In the data rows, the value 128 means zero.
Every row has a hidden score from 0 to 30. What is each row's score? 15 is about the middle. The score is a weighted sum of the row's numbers plus the product of two more (or one squared), each taken from its middle value.
[ 90  83  94 178 183 147 188 174 148  93  90 157 114 157 144 185 185 185] 9
[125  79 114 157 154 165 159 133 146 112  89 159  81 136 148 136 165 150] 22
[101 111 111 148 148 140 151 159 143 107  93 139 134 155 123 155 159 153] 15
[156 175 184  76  86  61  88  85 136 108 180 133 150  96  85 144  79  83] 18
[148 160 125  99  86 137  78 131  88 176 161 104 169 128 142  98  87  88] 22
[131  91 145 157 131 167 146 122 124 132 116 140  75 124 158 108 135 137] 24
[160 135 178 129 103 106 117  89 145 129 152 132 110  95 103 119 107  95] 21
[119 132 143 129 148 131 131 149 119 120  97 130 117 154 106 127 133 124] 10
[112 114 119 140 144 120 144 153 148 116 106 158 136 145 110 165 152 161] 10
[147 143 121 100 105 127 114 142 106 157 145 108 146 123 136 110 107 102] 13
[144 110 161 146 141 145 139 110 143 124 133 125  81 115 122 114 135 126] 23
[ 67  40  63 197 230 179 227 205 156  89  42 159  72 196 167 189 227 212] 9
[120 158  98 112  95 144 110 143  94 177 160 105 165 146 141 102 100 108] 4
[143 154 129 122 101 132  90 142 102 157 147 101 157 128 125 105  94 100] 15
[111 130 117 136 166 126 142 151 156 105 102 135 121 152 106 148 150 155] 15
[144 155 138 105 110  71 120 125 146 110 155 146 149 109  93 144 122 128] 6
[127  96 121 160 141 158 152 134 151 123 107 133  90 112 126 127 146 154] 23
[139 130 147 123 127 124 115 113 124 136 131 114 114 122 116 109 125 111] 16
[141 126 167 127 102 142 111  82 106 144 159 124 113  82 142  92  99 117] 11
[143 151 124 114  95 137  91 130  88 175 146  94 143 142 130 100  86  91] 18
[178 178 217  65  74  78  60  46 125 133 209 124 128  40  91  80  59  78] 1
[127 135 117 130 124 150 134 135 130 138 142 126 146 131 122 143 131 127] 15
[127 141 101 106 127 132 116 154 112 147 129 103 123 152 138 120 121 110] 19
[113  95 100 161 149 171 152 159 110 142  92 122 111 180 169 119 142 139] 14
[ 87  75  95 193 190 167 196 165 149 108  68 153 108 159 154 159 191 193] 4
[125 133 105 134 139 136 132 133 142 124 126 121 140 126 125 142 148 131] 15
[100 114  96 143 157 117 158 148 151 106 103 138 135 160 117 162 162 175] 12
[196 181 224  61  43  88  46  38  95 158 220 102 142  52 106  67  35  43] 17
[105  90  82 139 136 175 147 162 102 152 107 125 125 167 184 114 135 141] 16
[133 142 127 119 119 123 110 125 116 141 140 117 128 131 118 113 113 115] 18
[139 130 130 141 129 103 144 145 143 117 128 138 137 134 114 153 134 130] 13
[134 133 126 105 123 108 120 130 115 128 136 127 138 142 135 124 119 115] 19
[146 152 137  98 116  83 111 123 148 110 152 143 120 127  85 127 109 121] 27
[126 135 138 126 145 123 120 122 148 114 134 120 110 123  98 129 144 134] 11
[ 90  85  85 179 183 158 183 169 151 115  64 147 113 175 131 161 194 175] 14
[ 82  90  82 174 193 134 170 177 143  91  70 158 111 174 143 162 189 174] 14
[ 93 111 111 137 180 122 154 160 144  97  93 147 117 177 131 155 158 152] 12
[ 67  65  73 194 212 168 209 190 151  88  55 152 102 172 166 185 220 200] 8
[142 138 138 113 133  91 136 125 150 115 131 138 133 114  98 150 122 124] 13
[191 204 152  72  23 111  39  84  92 184 205  75 186  74 116  60  35  54] 13
[119 124 126 130 151 108 146 142 137 100 108 139 116 146 114 152 137 133] 16
[121 121 123 145 133 117 152 148 147 106 116 143 123 127 108 158 148 157] 14
[119 124 122 138 142 121 135 137 109 119 118 129 125 142 139 119 125 125] 12
[115 116 132 151 159 126 154 136 144 107 108 146 103 136 107 141 148 156] 18
[116  99 118 155 128 168 124 131 108 137 122 117 132 130 168 115 132 140] 24
[112  77 110 142 159 178 151 134 114 141 106 144  92 142 176 106 153 143] 14
[150 158 146 118 104 108 125 129 136 124 139 136 148 121  83 141 111 114] 23
[ 89  84  71 180 191 150 207 179 159  95  68 160 108 169 149 172 196 184] 13
[157 152 149 102 106 109 103 103 133 131 167 123 141  90  95 127 101 116] 8
[106  71 105 178 163 177 168 118 140 126  92 123  58 130 175 120 163 161] 24
[113  93 126 148 160 150 159 130 136 110 106 142  80 146 152 128 153 139] 17
[104  74 104 179 177 157 187 171 156  99  65 150  95 169 143 172 184 170] 17
[142 154 134 106 112 100 113 130 116 134 134 124 145 135  96 127 105 105] 18
[152 144 137 133  84 150 104 127  89 178 157  89 148 116 152 106  97  93] 13
[ 63  49  81 212 205 205 226 167 148 101  56 166  81 171 174 157 221 204] 1
[120 120 130 142 148 107 146 167 142  98 110 146 124 163 107 160 149 145] 12
[107 108 107 123 155 122 155 139 149 101 109 144 130 144 127 163 163 144] 18
[128 150 148 102 133  77 111 112 139 100 132 146 128 104 105 136 124 122] 10
[140 158 153  92 122  79 117 123 149 104 149 136 140 122  91 154 125 110] 12
[147 129 162 107 114 131 114  75 124 125 147 133  88  86 128 103  94 104] 24
[148 188 157  72 104  52  84 104 132 100 161 129 153 115  75 120  99 107] 4
[125 148 121 110 111 118 108 129 117 150 145 133 153 125 127 121 116 121] 12
[109 124 112 146 150 122 156 151 156 116 113 142 146 155 111 168 152 161] 10
[135 160 118 115 102  97 107 155 112 143 147 114 176 131 126 137 108 119] 10
[149 127 175 130  85 131 101  71 116 150 154 120 115  70 124  85 101  91] 14
[145 156 149 101 113 101 116  97 154 114 150 126 136  99  88 118 120 124] 13
[144 122 161 134 127 139 114  85 122 128 138 122 113  80 148 112 113 127] 14
[135 145 133 136 124 109 133 124 152 110 127 126 129 132  77 132 140 133] 29
[136 127 137 129 117 150 117 111 130 143 144 115 106 115 128 111 130 127] 18
[138 161 133  81 119  86 107 139 111 113 143 132 157 116 109 138 103 110] 20
[111  67 122 179 156 174 169 120 155 111 102 130  70 117 165 125 177 163] 9
[140 116 156 133 118 132 137  90 137 126 151 144 111  89 144 119 129 123] 12
[149 162 145 105 100  83 113 116 158 119 162 136 154 102  78 142 107 110] 15
[116 120  90 134 128 153 145 177  94 150 109 111 156 176 167 137 130 125] 17
[150 159 158 127 119  81 107 124 135 122 139 119 149 105  89 140 117 104] 11
[113 135 108 134 139 117 145 155 140 120 119 134 149 153 105 149 148 136] 11
[151 148 160 100  83 111 109 100 132 142 169 116 142  91 112 125  93 114] 9
[176 211 178  62  67  63  63  80 121 146 196 115 165  85  83 112  58  65] 20
[107 127  75 123 120 167 116 164  90 165 124 116 149 174 163 118 120 123] 22
[138 142 144 128 119 104 123 123 142 120 137 130 147 124  99 134 121 129] 12
[127 157 142 127 106 120 106 120 127 140 160 113 145 118 100 121 116 111] 12
[176 156 208 109  70 109  91  74 117 146 176 121 126  65 108 101  69  74] 12
[125 135 125 116 101 120  93 134  83 162 147 115 145 138 150 101 107 106] 17
[130 117 111 131 128 147 133 142 123 135 116 125 128 143 132 125 133 125] 20
[122 166 139 102 115 125  87 130 111 148 157 110 160 136 104 117  98 106] 12
[156 192 159  75 102  60 106 115 132 111 178 128 178 106  84 154  88 101] 13
[132 125 127 115 124 133 124 116 117 136 136 134 128 103 149 111 136 127] 9
[127 134  89 128 114 152 129 145 103 157 136 116 167 136 168 113 128 127] 17
[118  92 142 151 149 141 151 125 135 120 105 142  89 138 146 124 146 150] 14
[125 152 117  89 136  94 111 152 127 126 139 123 155 148 105 143 120 118] 14
[ 98 101  71 158 146 181 134 176  82 172  94 110 128 194 181 122 134 139] 15
[153 146 183 104 117  96  93  91 123 120 145 131  92 104  91 108  96  93] 23
[141 151 154 100 106  98 108  90 141 112 154 124 148  93 108 131 112 112] 13
[ 96  60 110 207 182 190 183 145 150 113  66 131  66 142 162 127 191 177] 15
[171 157 197 111  79 122  81  62 133 157 173  93 115  53 104  76  79  77] 14
[178 180 201  87  88  90  83  74 143 132 168 117 135  68  61 102  82  89] 18
[163 188 149  75  62 107  60  85 100 172 189  84 169  79 123  85  58  69] 18
[135 123 137  97 106 142 108 112 103 153 153 117 125 126 164 104 106 106] 19
[156 161 175  90  98  82  90  94 144 126 166 110 122  95  80 114  92  92] 14
[ 94  93 117 154 172 161 169 128 143 100 104 150 104 133 151 151 164 171] 12
[138 161 148  94 122  71  92 123 136 110 152 137 145 119  79 136 113 100] 12
[132 147 111 126 113 157 119 148 137 153 137 119 142 132 127 118 130 132] 22
[159 188 207  61  88  56  71  68 127 128 188 127 146  67  77 111  65  79] 8
[136 114 124 129 131 132 136 136 123 136 127 133 119 136 133 126 127 124] 16
[124 126 140 123 132 120 127 118 127 120 141 140 124 127 128 132 118 120] 13
[ 76  67  75 175 192 155 196 183 159  93  59 165  77 188 151 170 197 191] 24
[ 78  88  61 167 197 156 187 195 154 112  63 154 118 196 136 170 193 187] 12
[150 114 160 147 107 175 129  76 127 143 143 118 107  67 144  94 110 118] 15
[141 159 116 129  88 148 109 135 127 172 141 101 157 123 110 117 112  98] 21
[165 185 175  78  49  98  54  81  82 179 197  87 167  73 110  80  54  54] 16
[ 92  87  64 177 154 202 168 185  98 152  83 113 142 170 188 140 165 154] 17
[126 146  92 106 103 149 117 152  86 159 130 132 174 156 164 111 103 114] 23
[157 171 153 101 110  85 109 106 146 121 155 119 162 101  86 128 113  99] 13
[123 130  67 121 117 144 121 151  92 158 127 111 151 155 185  99 118 128] 21
[134 131 131 120 118 142 119 115 100 136 144 129 141 103 144 111 108 126] 18
[104 108 113 135 152 130 152 161 139 113 114 159 129 151 119 156 151 155] 9
[124 119 114 151 116 175 110 153  89 163 124  85 125 143 160  96 114 116] 16
[124 161 121 108 130  89 122 148 131 105 132 135 143 155 103 141 128 130] 17
[134 103 125 153 144 148 143 127 146 118 107 131  95 133 115 126 150 140] 24
[142 166 112  92  82 127  78 127  85 168 157  96 161 126 146  84  86  91] 20
[169 126 201 108  91 119 100  77 123 141 172 131  97  69 133  90  90  96] 8
[124 105 129 142 147 114 158 140 154 111 111 139 112 143 123 145 165 139] 13
[127 161 106 107  94 120  90 155  98 152 142 109 178 153 128 111  96 109] 20
[135 141 139 116  99 134  88 138 114 164 145  97 159 124 119 124 102 111] 14
[115 133 123 122 135 107 126 137 138 117 120 133 140 143 100 159 141 144] 13
[141 119 167 137 129 143 117  92 139 124 137 128  83  93 118 100 122 119] 20
[138 125 113 125 107 140 126 158  96 162 136 113 150 154 154 129 118 103] 15
[134 133 148 131 137 116 120 121 149 123 122 134 134 124 103 137 139 127] 12
[112 127 100 136 142 131 144 175 113 124 116 131 152 170 147 157 139 139] 17
[147 133 154 130  88 158  96 105 111 165 153 117 122 106 142  81 100  98] 17
[133 113 126 137 145 118 160 138 156 109 123 149 114 136 113 139 151 155] 22
[145 122 164 133 113 152 115  77 135 149 144 115  93  73 134  84 120 121] 18
[108 121 121 137 156 104 153 154 150 101 116 152 114 153 117 156 157 151] 15
[106  87 104 187 187 161 184 159 156  97  68 133  96 158 132 141 184 169] 14
[ 86  81  89 167 172 149 189 176 152  96  79 144 115 184 128 181 185 184] 14
[115 135 108 112 153  77 151 160 146  87 130 142 150 158 130 176 147 147] 11
[125 143 121 121 142  83 135 141 139 102 117 142 144 162 112 148 140 142] 16
[149 165 152  92 112  69 110 106 153 110 162 124 151 105  89 132 114 111] 6
[153 147 160 109 110  94 110 102 146 109 147 127 129  94  87 133 108 110] 12
[110 126  75 120 115 154 125 171  95 157 119 122 161 179 174 123 127 128] 24
[111 132  97 125 138 122 150 172 126 122 105 147 160 166 133 159 145 160] 14
[115 117  98 137 143 129 140 153 113 132 112 133 152 146 139 148 143 138] 22
[129 118 142 149 141 127 143 114 135 117 124 135 114 112 140 131 137 128] 11
[146 150 154  99 100 107  99 106 116 137 147 121 117 110 127 104  93 103] 18
[122 136 134 121 129 106 136 131 147 110 123 131 138 126  99 153 132 122] 13
[130 137 145 129 143 105 132 131 136 102 121 146 133 126 103 150 128 124] 16
[158 160 193 106  93 107  75  65 133 145 166 118 127  68  88  94  86  93] 12
[124  94  89 184 121 200 139 180  86 185  91 107 138 163 189  94 137 133] 8
[126 126 116 131 163 123 157 144 159 110 106 140 128 156 115 158 148 152] 17
[129 119 127 123 124 146 135 118 119 124 128 140 129 124 150 120 129 123] 21
[142 164 149 105  92 102  90 114 121 134 162 115 146 117  98 122  86  95] 17
[103  93 112 167 159 141 155 138 147 103  92 147 101 140 147 151 160 164] 14
[107 108 126 137 173 123 164 170 135  93  99 163 112 166 118 167 154 150] 8
[135 139 142 109 124  97 127 121 150 120 123 133 138 126  97 148 129 126] 15
[113  88  85 179 144 177 145 168 107 149  77 111 118 167 161 131 154 146] 23
[105 102 105 159 163 121 160 163 152  97  94 140 112 162 126 167 173 170] 9
[123 122  87 148 102 170 123 155  80 189 118 113 174 138 168 110 115 122] 14
[116 125 126 133 150 114 144 160 126 118 106 137 137 151 105 143 147 136] 7
[111  96 136 157 146 148 143 103 133 117  97 131  77 128 132 120 148 137] 23
[130 145 118 105 118 100 121 124 139 127 141 132 142 131 120 126 125 126] 14
[135 138 155 110 135  89 119 114 137 110 129 134 125 118 101 140 131 115] 15
[124 119 118 139 143 117 150 149 138 118 121 134 148 143 111 162 147 155] 10
[162 170 166 104  79  97  93 102 135 142 160 102 160  97  80 112  84  79] 14
[135 166 136 101 120  80 119 120 150 108 147 132 174  97  93 150 113 137] 5
[142 141 149 109 135  88 135 136 141 102 126 153 151 136  98 160 119 137] 15
[151 148 183 113 101 143  89  63 124 137 167 111 115  69 118  90  85 101] 15
[121 132 115 101 139  99 135 130 150  99 120 157 121 124 109 146 144 146] 9
[ 95 114  70 161 121 192 121 178  90 177  99 105 171 171 171 119 141 132] 26
[148 158 171  86  77 120  71  72 103 159 176 116 151  76 136  93  75  87] 21
[121 116 112 152 137 133 149 156 139 132  98 128 145 149 121 144 148 154] 12
[127 168 119 100 114 109 113 143 133 130 144 121 152 157 106 129 109 121] 20
